[[  6  -5   1  -5  -1  30]
 [ 11   1  30  12 -16  -5]
 [-14 -23  -5 -18  13 -19]
 [ 17  -7  17 -19  -8 -14]
 [-13 -15   2 -20 -18 -23]
 [ -8 -18  19  16  25   7]
 [ 13  -1 -22   7  23 -13]
 [  1  10  -4   6 -36  14]
 [ -9 -30  20  -5 -19 -19]
 [  4   1  11   1 -27  20]
 [  5 -19  -2  -4 -22 -27]]
=>
[[ 30   6  -5   1  -5  -1]
 [ -5  11   1  30  12 -16]
 [-19 -14 -23  -5 -18  13]
 [-14  17  -7  17 -19  -8]
 [-23 -13 -15   2 -20 -18]
 [  7  -8 -18  19  16  25]
 [-13  13  -1 -22   7  23]
 [ 14   1  10  -4   6 -36]
 [-19  -9 -30  20  -5 -19]
 [ 20   4   1  11   1 -27]
 [-27   5 -19  -2  -4 -22]]

[[-37  -5  13  19]
 [-12  -4   9  -7]
 [-15 -12  -3   0]
 [ -9  -7 -18  -8]
 [ -1   3  -1 -10]
 [ 20  -4 -14  -3]
 [  3  20 -13   7]
 [  1  -6   5  -3]
 [-12   1   4  10]]
=>
[[ 19 -37  -5  13]
 [ -7 -12  -4   9]
 [  0 -15 -12  -3]
 [ -8  -9  -7 -18]
 [-10  -1   3  -1]
 [ -3  20  -4 -14]
 [  7   3  20 -13]
 [ -3   1  -6   5]
 [ 10 -12   1   4]]

[[-13  16  -1]
 [ -5  14   6]
 [ 11  40 -11]
 [ -6   3   3]
 [-16  -9  41]
 [  8  10 -12]
 [  3 -15   5]
 [ 11   5 -11]]
=>
[[ -1 -13  16]
 [  6  -5  14]
 [-11  11  40]
 [  3  -6   3]
 [ 41 -16  -9]
 [-12   8  10]
 [  5   3 -15]
 [-11  11   5]]

[[  6  16]
 [-41   8]
 [-21  35]
 [ 45 -26]]
=>
[[ 16   6]
 [  8 -41]
 [ 35 -21]
 [-26  45]]

[[  9  33 -18  10   7   3 -22  40]
 [ 10  33 -11   3   4   2 -18  36]
 [-11  39 -34  22  19  -2  -8  32]
 [-10  39 -33  25  17  -2 -11  30]
 [-12  38 -37  27  19  -2  -9  30]
 [-12  38 -37  26  20  -1  -8  31]
 [  6  33 -19   6  11   3 -16  43]
 [  9  32 -12   1   6   2 -17  37]]
=>
[[ 40   9  33 -18  10   7   3 -22]
 [ 36  10  33 -11   3   4   2 -18]
 [ 32 -11  39 -34  22  19  -2  -8]
 [ 30 -10  39 -33  25  17  -2 -11]
 [ 30 -12  38 -37  27  19  -2  -9]
 [ 31 -12  38 -37  26  20  -1  -8]
 [ 43   6  33 -19   6  11   3 -16]
 [ 37   9  32 -12   1   6   2 -17]]

[[-27  24  -6  11  13   7 -32]
 [ -9  23  -5   3 -17  -5  -6]
 [ -4   3  -3 -16 -17 -13 -15]
 [-20   8  26  14  21  30  -5]]
=>
[[-32 -27  24  -6  11  13   7]
 [ -6  -9  23  -5   3 -17  -5]
 [-15  -4   3  -3 -16 -17 -13]
 [ -5 -20   8  26  14  21  30]]
---
[[-23 -35  -4 -24]
 [ 25  -4   4   5]
 [ -8  -7  24   0]
 [ 22  43  -9  28]
 [  9   2  43   5]
 [-27  35 -13  -5]]
=>
[[-23 -35  -4 -24]
 [ -8  -7  24   0]
 [ 25  -4   4   5]
 [  9   2  43   5]
 [-27  35 -13  -5]
 [ 22  43  -9  28]]

[[ -7  -2   0  -1  -6 -11   2   2  -2]
 [  4  30   7  31   5  19  13   2   0]
 [  6  11   7  13  16   9   5   1  -8]
 [  4  23  12  20   3  33  12   2   5]
 [  1  10   1  10   9   3   8   1  -5]
 [ -8  -9  -6  -2  -6 -12  -4   6  -3]
 [  0  -7  -2  -6   0   3  -4  -1   5]
 [ -2 -14  -3 -11  -7  -9  -9   1   2]]
=>
[[ -2 -14  -3 -11  -7  -9  -9   1   2]
 [ -8  -9  -6  -2  -6 -12  -4   6  -3]
 [  0  -7  -2  -6   0   3  -4  -1   5]
 [ -7  -2   0  -1  -6 -11   2   2  -2]
 [  1  10   1  10   9   3   8   1  -5]
 [  6  11   7  13  16   9   5   1  -8]
 [  4  23  12  20   3  33  12   2   5]
 [  4  30   7  31   5  19  13   2   0]]

[[ 2 16 13  4  8  5  9  2 13 13 10  8  8 10 13  8]
 [ 3 29 38  6 16  9 17  5 25 26 22 17 15 23 29 13]
 [ 2 23 31  5 20  8 14  5 17 14 21 15 10 21 23 10]
 [ 3 19 29  4 12  3 13  4 10  9  9 14  9 13 17 12]]
=>
[[ 2 16 13  4  8  5  9  2 13 13 10  8  8 10 13  8]
 [ 3 19 29  4 12  3 13  4 10  9  9 14  9 13 17 12]
 [ 2 23 31  5 20  8 14  5 17 14 21 15 10 21 23 10]
 [ 3 29 38  6 16  9 17  5 25 26 22 17 15 23 29 13]]

[[ -5  -6]
 [-43 -31]
 [-11 -33]
 [ -2  18]]
=>
[[-11 -33]
 [-43 -31]
 [ -5  -6]
 [ -2  18]]

[[ 19 -31 -27   8 -36  23  37  -1 -22  33  12 -37]
 [ 10  33   5  25  -8  24   5   6 -32  21 -34  30]
 [ -7 -36 -36 -14  25  23 -22  20  39  19 -20  21]
 [ -9  10  38  29 -34  11 -14 -20 -14   2   9   9]
 [-16  -1  24  12 -32  31 -37   2  36  31   0  25]
 [ 30 -38  34  14  26  33  36  32 -14 -16  -9   9]]
=>
[[ 30 -38  34  14  26  33  36  32 -14 -16  -9   9]
 [ -7 -36 -36 -14  25  23 -22  20  39  19 -20  21]
 [ 19 -31 -27   8 -36  23  37  -1 -22  33  12 -37]
 [-16  -1  24  12 -32  31 -37   2  36  31   0  25]
 [ -9  10  38  29 -34  11 -14 -20 -14   2   9   9]
 [ 10  33   5  25  -8  24   5   6 -32  21 -34  30]]

[[-33   8]
 [  3  -3]
 [ -5  -4]
 [  7 -25]
 [ -3  -6]]
=>
[[  7 -25]
 [ -3  -6]
 [ -5  -4]
 [  3  -3]
 [-33   8]]
